How far apart are the two rows of each pair, measured in a hidden way? 0 means very close, and 40 very far. Two or three weighted sums of its numbers give each row a place; it is the straight-line distance between the places.
[-0.79 0.37 -0.22 -0.18 -0.70 0.38 0.18 0.33 0.33 -1.05]
[-0.66 -0.01 -1.42 4.42 -0.67 0.30 1.01 1.13 1.99 -0.49] -> 19
[-0.49 -0.48 0.05 -0.09 0.47 -0.82 -0.80 -0.90 1.44 -0.96]
[-0.37 -0.09 -1.32 1.73 -0.54 0.05 0.93 0.89 1.96 -0.60] -> 10
[-1.45 0.68 -1.18 -0.11 0.86 0.50 0.53 -0.31 -0.55 -0.98]
[1.90 -0.53 1.53 0.08 -0.20 -0.64 -0.74 -0.66 -1.07 0.22] -> 10
[-0.16 -0.52 0.19 0.12 -0.54 -0.53 -0.40 -0.10 1.97 -0.29]
[-1.42 1.28 -0.58 -0.86 0.88 1.41 -0.68 -0.34 -1.10 -0.83] -> 30
[2.14 0.33 -0.49 -0.73 -0.92 0.38 0.43 0.46 -0.04 -0.16]
[0.51 -0.58 1.01 -1.17 0.67 -0.64 -1.05 -1.18 0.19 1.73] -> 20
[-0.98 0.18 -0.96 0.05 1.01 -0.11 -0.47 -1.09 -1.04 -0.80]
[-0.84 -0.19 -0.26 -0.83 -0.03 -0.38 -0.20 -0.38 2.00 -0.09] -> 15
[1.81 -0.53 1.64 -1.14 0.32 -0.80 -1.10 -1.01 0.18 0.65]
[-1.31 1.48 -0.53 0.01 -0.05 1.82 0.82 0.95 -1.05 -1.13] -> 25
[1.05 0.28 -0.86 -0.55 -0.71 0.13 0.22 1.40 0.51 -0.26]
[0.70 -0.77 1.30 -0.50 0.03 -0.80 -1.09 -1.29 1.06 0.33] -> 6
[-0.47 0.31 0.38 -0.12 0.55 0.56 -0.05 -0.32 -1.46 -0.14]
[-0.27 -0.87 0.76 -0.60 0.33 -0.99 -0.81 -1.34 -0.33 0.65] -> 14
[-0.81 0.80 -1.04 0.02 0.80 1.06 1.53 0.58 -1.16 -0.16]
[-1.01 -0.13 -0.97 0.62 -0.48 -0.02 0.51 0.23 2.19 -0.68] -> 7
[0.21 0.87 -0.50 -0.32 -0.12 1.17 1.38 2.03 -0.95 -0.13]
[0.94 -0.73 1.34 -0.92 -0.14 -0.70 -1.03 -1.01 1.39 1.59] -> 7
[-0.88 -0.27 0.74 -0.31 -0.29 -0.08 -0.64 -0.24 1.94 0.24]
[0.92 -0.89 1.29 -0.68 0.02 -0.94 -0.93 -0.96 0.19 2.54] -> 11
[-0.99 -0.03 0.63 -0.33 0.17 -0.47 -1.17 -0.96 -0.63 -0.96]
[0.92 -0.62 1.53 -1.12 0.46 -0.96 -0.88 -1.02 -0.15 0.62] -> 10
[-0.90 -0.10 -0.81 -0.02 0.01 -0.21 0.34 -0.19 0.28 -0.89]
[1.34 -0.59 0.74 -1.06 0.81 -0.86 -1.23 -1.18 -0.68 0.65] -> 14
[0.46 -0.84 1.56 -0.96 0.06 -0.98 -1.07 -1.03 0.45 1.70]
[0.90 -0.91 1.07 -0.49 -0.01 -0.92 -0.96 -1.09 0.37 1.57] -> 3
[1.73 -0.08 0.27 -0.81 -0.02 -0.42 -0.15 0.26 -0.56 1.17]
[-1.12 1.09 -1.14 1.42 -0.34 1.21 0.29 0.67 -0.09 -0.76] -> 27
[-1.06 0.01 -0.08 -0.50 0.19 0.09 -0.99 -0.92 1.62 -0.57]
[0.08 -0.18 1.83 -0.67 0.28 -0.43 -1.00 -1.18 -0.59 -0.07] -> 9
[-1.35 0.56 -1.03 0.26 0.49 0.34 0.45 -0.06 -0.40 -1.19]
[-0.90 0.39 -0.59 0.22 -0.38 0.23 -0.85 -0.31 0.09 -0.96] -> 11
[0.88 -0.87 1.58 -0.67 -0.09 -0.95 -0.93 -0.93 1.41 1.19]
[-0.49 -0.39 0.21 0.07 0.60 -0.43 -1.19 -1.18 -0.05 -0.26] -> 10
[0.03 0.78 0.55 -0.08 -0.27 0.98 0.84 1.70 -1.40 -0.78]
[-0.39 0.12 0.70 0.95 0.08 0.39 -0.34 0.75 -1.22 0.21] -> 17
[0.02 -0.87 0.66 -0.68 0.43 -1.04 -0.68 -1.14 0.74 0.85]
[-0.08 0.21 -0.01 0.55 -0.10 0.44 1.15 1.33 -1.10 -0.20] -> 7
[-1.22 0.05 -0.18 0.33 -0.06 -0.04 -0.23 -0.32 0.21 -0.97]
[-1.19 0.41 -0.83 0.55 -0.33 0.46 0.51 0.81 -0.60 -1.19] -> 3
[-0.03 -0.73 1.60 -1.01 0.30 -1.07 -1.14 -1.22 0.59 0.37]
[0.88 -0.97 1.88 -0.45 -0.31 -1.05 -0.94 -0.90 -0.21 1.30] -> 1
[-0.01 -0.70 0.93 -0.89 0.48 -0.91 -0.86 -1.07 0.70 1.31]
[0.28 0.61 -1.07 -0.73 0.09 0.91 1.15 0.45 -1.12 0.80] -> 8
[-0.63 0.63 -0.49 -0.30 -0.10 0.50 -0.68 0.45 -0.49 -0.55]
[-1.06 0.56 -0.98 2.04 -0.69 1.38 0.80 1.87 0.96 -0.91] -> 10
[3.29 -0.13 -0.41 -0.68 0.34 0.02 0.24 0.06 -0.71 2.71]
[-0.36 -0.39 1.53 -1.22 0.52 -0.37 -1.09 -1.04 0.12 3.18] -> 23
[0.94 -0.90 1.30 -0.62 -0.08 -1.05 -0.75 -1.10 -0.46 0.70]
[-0.99 0.18 -0.07 2.15 -0.72 0.36 0.24 0.41 -0.85 -0.91] -> 20
[0.37 -0.65 0.19 -1.10 1.11 -0.88 -0.44 -1.17 -0.49 0.97]
[-0.26 0.12 -0.79 2.69 -0.80 1.00 3.08 2.13 -0.79 -0.39] -> 21
[-0.67 0.34 -1.19 1.49 -0.58 0.77 0.57 1.40 1.31 -1.00]
[0.07 1.27 -1.35 -0.01 -0.22 1.56 1.93 1.79 -0.32 -0.57] -> 7
[0.88 -0.85 0.24 -0.95 0.23 -1.02 -0.98 -1.16 1.93 2.20]
[2.10 0.04 0.27 -0.53 0.43 -0.27 -0.48 -0.57 -0.92 -0.10] -> 13
[-0.68 0.90 0.12 0.38 0.04 0.91 -0.09 0.52 -1.16 -1.22]
[2.56 -0.69 0.22 -1.07 0.67 -0.87 -0.82 -1.12 -0.51 1.64] -> 23
[-0.72 0.34 -0.48 0.53 -0.20 0.12 -0.48 -0.35 -0.90 -0.90]
[-1.14 1.80 -0.46 -0.36 -0.36 1.45 -0.41 0.90 -0.53 -1.25] -> 25
[-0.72 -0.34 -0.42 -0.56 -0.17 -0.37 -0.17 -0.38 1.22 -0.11]
[-0.47 0.46 -1.56 0.12 0.09 0.63 1.50 0.63 0.28 0.06] -> 3
[-0.89 -0.19 0.26 -0.84 0.84 -0.32 -1.00 -1.04 0.16 1.50]
[-0.19 1.52 -0.71 -0.70 -0.09 1.56 1.45 1.38 -0.10 -0.76] -> 19
[-0.66 0.47 0.42 -0.49 0.28 0.04 -1.18 -0.63 -0.25 -0.74]
[-0.70 0.71 -1.38 0.00 -0.22 1.36 1.03 1.11 -0.31 -0.24] -> 14
[-0.61 0.86 -0.09 0.26 -0.39 1.54 1.91 2.53 -0.93 -0.18]
[3.40 -0.86 0.41 -0.95 0.16 -1.07 -0.98 -1.00 0.90 2.26] -> 22
[-1.10 0.13 -0.69 1.24 0.05 0.25 -0.82 -0.12 0.15 -0.91]
[1.37 -0.88 0.10 -1.02 0.45 -1.08 -0.45 -1.11 -0.32 0.68] -> 33
[0.78 -0.06 -0.26 -0.81 0.28 -0.03 0.21 0.10 -0.88 2.21]
[2.22 -0.30 -0.60 0.72 0.02 -0.23 0.72 0.14 -0.68 2.06] -> 8
[-0.76 0.15 -0.08 -0.46 0.97 -0.19 -1.14 -0.74 -1.08 -1.00]
[-0.62 -0.07 3.08 -0.56 0.08 -0.15 -1.20 -0.79 -0.58 -0.97] -> 13
[-1.41 0.37 -0.81 2.45 -0.22 0.45 0.20 0.34 -0.43 -1.34]
[-0.89 0.43 -0.83 -0.26 -0.05 0.31 0.44 0.17 -0.39 -0.84] -> 16
[-0.96 -0.14 0.93 -0.12 0.55 -0.48 -1.33 -1.00 -0.28 -0.95]
[0.25 -0.55 4.60 -1.14 0.13 -0.81 -1.27 -1.11 -0.45 0.19] -> 10
[-0.35 -0.11 -0.45 -0.62 0.00 -0.44 -0.41 -0.27 2.03 0.10]
[0.03 0.09 -0.24 0.21 0.40 0.18 -0.36 -0.33 -1.01 0.09] -> 8
[0.08 -0.23 2.88 -1.15 0.65 -0.67 -1.35 -1.32 -0.55 0.38]
[-0.71 -0.24 -0.20 -0.32 -0.31 -0.23 0.27 -0.35 0.55 -0.74] -> 21
[-0.28 0.42 -1.42 0.64 -0.22 0.56 2.17 0.65 0.54 -0.20]
[0.12 -0.67 0.15 1.73 -0.24 -0.87 -0.71 -1.12 0.93 -0.35] -> 18
[0.98 -0.29 0.10 0.38 0.29 -0.29 -0.38 -0.13 -1.08 0.90]
[3.18 -0.21 -0.04 -0.45 -0.08 -0.05 0.03 0.10 -0.69 1.83] -> 6
[-1.19 0.32 -0.04 0.55 0.02 0.29 -0.96 -0.48 -0.38 -1.13]
[-0.65 -0.03 -0.35 -0.43 -0.06 0.14 -0.18 -0.29 1.42 -0.24] -> 13
[2.77 0.10 0.07 -0.93 0.20 0.36 -0.29 0.07 -0.85 2.56]
[0.76 0.99 0.42 0.20 -0.62 1.70 0.21 2.20 -0.86 -1.03] -> 12
[-1.06 0.18 -0.20 1.42 -0.12 0.09 0.31 0.12 -0.68 -1.25]
[0.12 -0.23 0.07 -0.87 -0.14 -0.38 -0.22 -0.32 0.01 -0.39] -> 11
[0.97 -0.71 0.14 -1.05 0.52 -0.84 -0.82 -1.13 1.06 2.47]
[-0.10 1.33 -0.36 0.87 -0.16 1.15 0.61 1.08 -1.34 -1.07] -> 10
[-0.68 0.55 -1.41 2.57 -0.62 1.09 0.83 1.42 1.93 -1.06]
[-0.19 -0.15 0.89 0.62 -0.15 -0.16 -0.50 -0.40 -1.11 -0.80] -> 19
[-0.87 -0.13 -0.30 -0.53 0.00 -0.10 -0.09 -0.32 0.18 0.32]
[-0.36 0.56 -1.05 -0.08 -0.61 0.77 0.30 1.66 2.79 -0.06] -> 16
[-0.82 0.76 0.30 -0.04 -0.61 0.67 0.15 1.76 -0.52 -1.18]
[-0.66 -0.11 0.56 -0.61 0.00 -0.23 -0.09 -0.24 -0.93 -0.33] -> 15
[-1.40 0.24 -0.77 -0.60 0.32 0.36 -0.27 -0.30 -0.46 -0.52]
[1.79 -0.30 0.51 0.20 0.28 -0.22 0.03 -0.27 -1.40 -0.20] -> 18
[0.00 0.45 0.29 0.28 -0.19 0.39 -0.18 0.37 -1.31 -0.95]
[-0.92 0.98 -0.66 -0.50 -0.53 1.24 -0.15 1.18 0.14 -1.01] -> 15
[-1.26 0.15 -0.25 1.07 0.31 0.07 -0.28 -0.40 -1.11 -1.22]
[2.16 -0.54 0.19 -1.18 0.82 -0.75 -0.90 -1.14 -0.10 2.36] -> 6
[1.11 -0.58 1.67 -0.53 0.30 -0.83 -1.22 -0.99 0.07 0.55]
[0.18 0.03 -0.52 0.70 0.13 0.13 0.73 0.95 -0.24 -0.24] -> 7
[-0.04 -0.49 0.31 -0.16 -0.48 -0.47 -0.44 -0.19 0.67 0.13]
[0.62 0.49 -0.94 0.82 0.73 0.63 1.55 0.25 -1.04 -0.24] -> 6
[-0.13 -0.30 -0.72 -0.59 1.23 -0.78 -0.65 -1.13 -0.67 -0.23]
[-0.19 0.20 0.22 -0.85 0.40 -0.27 -0.90 -0.77 -0.82 -0.21] -> 14
[0.51 -0.41 -0.07 -0.98 1.10 -0.78 -1.31 -1.26 0.55 0.28]
[-1.14 -0.01 -0.37 -0.01 0.33 0.17 0.19 -0.49 -0.61 -0.87] -> 14
[1.51 -0.89 1.48 -0.60 -0.31 -0.87 -0.95 -0.97 1.14 1.14]
[-0.63 0.39 -0.84 2.47 -0.32 0.57 -0.34 0.10 0.67 -1.17] -> 23
[0.81 -0.74 1.00 -0.93 0.15 -0.63 -0.74 -1.06 -0.06 1.49]
[-0.51 -0.28 0.43 -0.33 -0.48 -0.42 -0.29 -0.10 1.49 -0.89] -> 10
[-0.97 0.64 -0.61 0.58 -0.21 0.65 -0.16 -0.15 -0.71 -0.99]
[-0.09 -0.24 0.61 0.82 -0.01 -0.07 -0.46 -0.45 -1.15 -0.01] -> 8
[-0.83 0.26 -0.54 -0.91 0.32 -0.03 -0.95 -0.80 0.92 -0.48]
[1.39 0.12 -0.11 0.02 0.11 0.26 0.30 0.76 -1.15 0.48] -> 10
